(in the rows, 128 means zero)
A: rows in a few groups, each row roughly a mix of its group's directions:
A (75 x 10):
array([[147,  95, 166, 120, 132, 160, 126, 119, 156, 109],
       [108, 112, 160, 156, 116,  96, 159, 136, 109, 115],
       [124, 151, 164, 165, 140,  96, 131, 123, 155, 128],
       [101, 128,  99, 110, 122, 121,  82, 131, 129, 160],
       [163, 141, 143, 166, 143, 148, 161, 120, 128, 111],
       [154, 111, 113, 105,  87, 132, 117, 148, 103, 152],
       [119, 150, 115, 152, 148, 133, 157, 121, 158, 169],
       [126, 102, 112, 101,  93, 105, 121, 148, 108, 159],
       [ 83, 137, 110, 130, 144, 111,  88, 123, 143, 147],
       [157, 102, 144, 117,  99, 111, 164, 151, 111, 125],
       [107, 149,  80, 136, 125, 114, 129, 139,  92, 146],
       [112, 149, 110, 153, 154, 134, 156, 123, 166, 152],
       [126, 120, 133,  98, 118,  98, 113, 138, 112,  77],
       [116, 148,  96, 100, 115,  89, 128, 133, 102, 149],
       [130, 122,  97,  76, 106, 127, 122, 133, 100, 139],
       [111, 142,  76, 123, 122, 118, 130, 139,  89, 145],
       [144,  94, 139, 109, 122, 182, 122, 132, 137, 113],
       [128, 144, 113, 162, 161, 129, 134, 111, 169, 149],
       [158, 105, 148, 125,  99, 113, 165, 151, 109, 121],
       [134, 156, 136, 157, 164, 155, 132, 105, 148, 105],
       [124, 119,  99, 126, 106, 111,  99, 145, 114, 174],
       [115, 145,  72, 129, 125, 126, 133, 135,  91, 136],
       [139,  95, 132, 119, 127, 187, 127, 136, 135, 112],
       [164, 131, 102, 100, 109, 153,  98, 139, 126, 148],
       [132, 138, 125, 137, 134, 156, 152, 130, 142, 186],
       [135, 108, 143, 107, 100, 124, 105, 136,  89,  95],
       [126, 141,  89, 115, 139, 139,  86, 124, 142, 161],
       [100, 136, 128,  88, 112, 100, 157, 144, 111, 110],
       [128, 139,  97,  87, 112,  94, 124, 120,  99, 140],
       [144, 108, 145, 100, 103, 122, 101, 137,  92, 101],
       [139, 139, 119, 169, 157, 129, 120, 104, 161, 151],
       [154, 116, 156, 146, 117, 124, 177, 134, 112, 108],
       [149, 113, 153,  73, 105, 129, 113, 120, 136, 125],
       [147,  95, 161, 126, 130, 169, 120, 118, 147, 109],
       [116, 118, 127, 112, 127, 102, 111, 130, 122,  67],
       [123, 148, 112, 157, 162, 120, 138, 112, 171, 144],
       [133, 149, 119, 150, 146, 138, 150, 125, 156, 178],
       [106, 155,  85, 142, 133,  99, 140, 139, 104, 144],
       [118, 110, 136,  96, 107, 120, 117, 141,  99,  82],
       [118, 154, 133, 132, 170, 146, 120, 107, 162, 102],
       [133, 143, 123, 147, 141, 146, 149, 121, 148, 184],
       [ 92, 143, 105, 127, 148, 124,  83, 119, 146, 147],
       [158, 116, 111, 112,  89, 133, 110, 151, 106, 155],
       [134, 106, 145, 116,  92, 140, 112, 137,  81, 110],
       [147,  96, 150,  77, 114, 144, 120, 123, 139, 122],
       [110, 152, 115, 132, 133,  69, 132, 126, 115, 149],
       [119,  98, 124, 112,  92,  96, 132, 150, 104, 151],
       [135, 108, 145,  99,  94, 140, 118, 144,  85, 117],
       [122, 101, 141,  86, 107, 160, 130, 142, 100, 130],
       [133, 104, 139,  98, 112, 127, 102, 139, 104,  84],
       [136, 105, 140,  99, 113, 124, 100, 137, 104,  85],
       [118, 125,  97, 118, 112, 118,  86, 141, 122, 169],
       [131, 156, 114, 179, 143, 123, 140, 122, 154, 149],
       [138, 130, 167, 156, 136, 153, 135, 132, 168, 108],
       [144, 109, 144,  89, 104, 130, 109, 149,  97, 105],
       [145, 129, 158, 136, 139, 139, 173, 118, 131,  89],
       [130, 138, 126,  81, 100,  98, 109, 128, 109, 148],
       [145, 105, 179, 114, 127, 139, 123, 122, 163, 117],
       [112, 144, 128,  88, 115, 115, 169, 151, 120, 151],
       [137, 121, 122,  79, 109,  99, 110, 109, 103, 140],
       [138, 109, 142,  87, 106, 128, 111, 149, 100,  99],
       [ 81, 118, 116, 107, 129,  94, 101, 133, 137, 146],
       [138, 103, 162, 148, 142, 164, 132, 126, 160, 109],
       [142, 119, 130,  65, 104, 116, 118, 122, 122, 133],
       [172, 128, 145, 145, 116, 154, 163, 126, 110, 110],
       [104, 150, 118,  96, 137, 106, 170, 143, 147, 139],
       [148, 107, 117, 127,  90, 114, 132, 151,  98, 161],
       [143, 106, 152,  74, 105, 131, 109, 126, 131, 134],
       [153, 154, 100, 136, 159, 159, 112, 114, 150, 142],
       [108, 145, 142, 150, 171, 129, 143, 106, 153, 103],
       [ 94, 118, 108, 102, 113, 109,  89, 137, 125, 153],
       [126, 130, 148, 183, 144, 158, 131, 132, 147, 115],
       [109, 115, 128,  95, 125, 109, 121, 137, 121,  73],
       [130, 135,  81, 138, 126, 141, 119, 110,  81, 124],
       [132, 125, 101,  80, 111, 106, 118, 116,  96, 138]])

one row of each group, then the others: which group is each in?
[143, 107, 116, 113,  85, 118, 121, 151,  99, 157]	<31>
[105, 153,  83, 140, 124, 119, 130, 148,  97, 147]	<7>
[127, 150, 113, 156, 161, 110, 135, 110, 168, 145]	<77>

[122, 148, 102, 100, 111,  88, 118, 123,  97, 147]	<7>
[153,  98, 167, 103, 123, 146, 117, 108, 148, 111]	<7>
[110, 131, 103, 128, 111, 125,  78, 137, 117, 163]	<31>
[140, 109, 131, 151, 137, 125,  84, 107, 128,  87]	<77>
[147, 115, 144,  69, 103, 124, 113, 120, 129, 128]	<7>
[162, 151, 132, 170, 132, 166, 129, 118, 118, 122]	<31>
[ 83, 134, 113, 127, 141, 106,  87, 128, 143, 147]	<31>
[ 97, 151, 109, 136, 156, 137,  88, 110, 148, 138]	<31>
